(in the rows, 128 means zero)
One turn sends every row of this set to another row. A few are shown first. Where does it send the rows asked after them?
K_597: [103 144 161 119 175 131 157 124 152 134 116 120 139 145 101 107 160 142
 128 139 118 142 112 112 118]
K_124: [120 158 169 110 153 120 163 128 164 136  95 152 139 156 109 124 159 145
 144 134 110 144 104 112 122]
K_481: [122 135 149 120 159 118 142 134 140 124  88 160 126 148 113 112 151 135
 146 134 121 141 127 126 104]
K_624: [126 137 176 112 133 139 151 121 149 123 111 119 123 136 139 104 160 140
 119 125 119 137 117 125  98]
K_695: [112 155 170 116 147 119 144 105 153 125 113 126 137 146 142 104 155 137
 129 137 133 122 125 104 112]
K_521: [109 144 167 119 140 137 136 124 158 118 127 151 136 124 136 110 155 145
 114 144 143 133 117 113 114]
K_105: [131 125 153 146 147 122 147 115 150 135 106 155 134 142 131 105 147 121
 134 155 101 140 107 127 116]
K_586: [123 133 166 110 156 143 158 124 140 146 109 137 146 125 116 118 156 141
 125 134 142 156 125 122 129]
K_182: [109 156 162 111 148 122 154 134 156 141  91 153 140 159 117 119 163 139
 145 142 118 146 109 100 121]
K_700: [130 137 149 115 160 122 152 141 138 130 101 163 123 143 113 118 144 141
 140 127 111 136 120 126 105]
K_254: [133 151 169 123 137 133 134 132 165 129 124 151 124 131 128 113 153 126
 119 126 127 157 103 123 101]
K_166: [125 141 175 132 146 114 148 107 142 138  99 145 152 159 135 105 143 120
 138 132 118 128 110 111 118]
K_445: [132 145 170 139 146 131 157 131 164 124  98 142 146 139 124 108 148 135
 121 148 114 154 107 124  80]
K_590: [135 131 148 119 145 136 156 105 143 119 108 158 145 138 141 101 156 137
 122 122 133 141 130 113  99]
K_934: [137 148 150 124 149 136 176 132 138 131 118 148 130 137 119 114 174 130
 143 138 133 145 130 130 108]
K_55: [121 131 162 137 136 136 162 117 161 114 113 166 135 124 131 113 159 134
 120 159 122 150 112 123 108]
K_889: [119 143 176 119 161 132 152  94 158 134 102 136 150 128 127  96 151 149
 131 154 106 140 110 122 123]
K_395: [131 147 162 121 144 117 148 128 143 149 101 127 137 133 133 103 142 129
 120 153 106 146  91 120 108]
K_570: [120 145 178 127 164 115 153 118 155 124 125 168 148 143 120 103 145 146
 127 144 104 137 101 106 105]
K_442: [123 148 155 125 150 147 144 104 137 136 123 142 153 132 130  89 165 126
 128 133 129 137 108 123 127]
K_606: [ 94 138 163 116 169 128 164 124 152 143 120 133 135 151 108 109 160 139
 123 148 126 138 119 106 113]
K_261: [116 128 175 112 156 140 158 126 141 146 112 143 137 134 122 120 158 142
 121 146 136 151 133 133 134]
K_505: [127 140 178 116 136 124 158 114 151 149 115 132 149 149 124  97 153 128
 123 130 136 127  95 127  99]
K_861: [128 147 161 128 151 128 166 127 136 123 116 156 128 142 117 112 176 122
 141 140 133 151 129 140 118]
K_528: [143 148 150 121 144 123 145 128 158 127 121 162 132 144 147 112 160 149
 132 142 105 139 118 106 111]

K_528 moves to K_570
K_695 moves to K_521
Now these:
K_861 moves to K_481
K_254 moves to K_445
K_124 moves to K_597

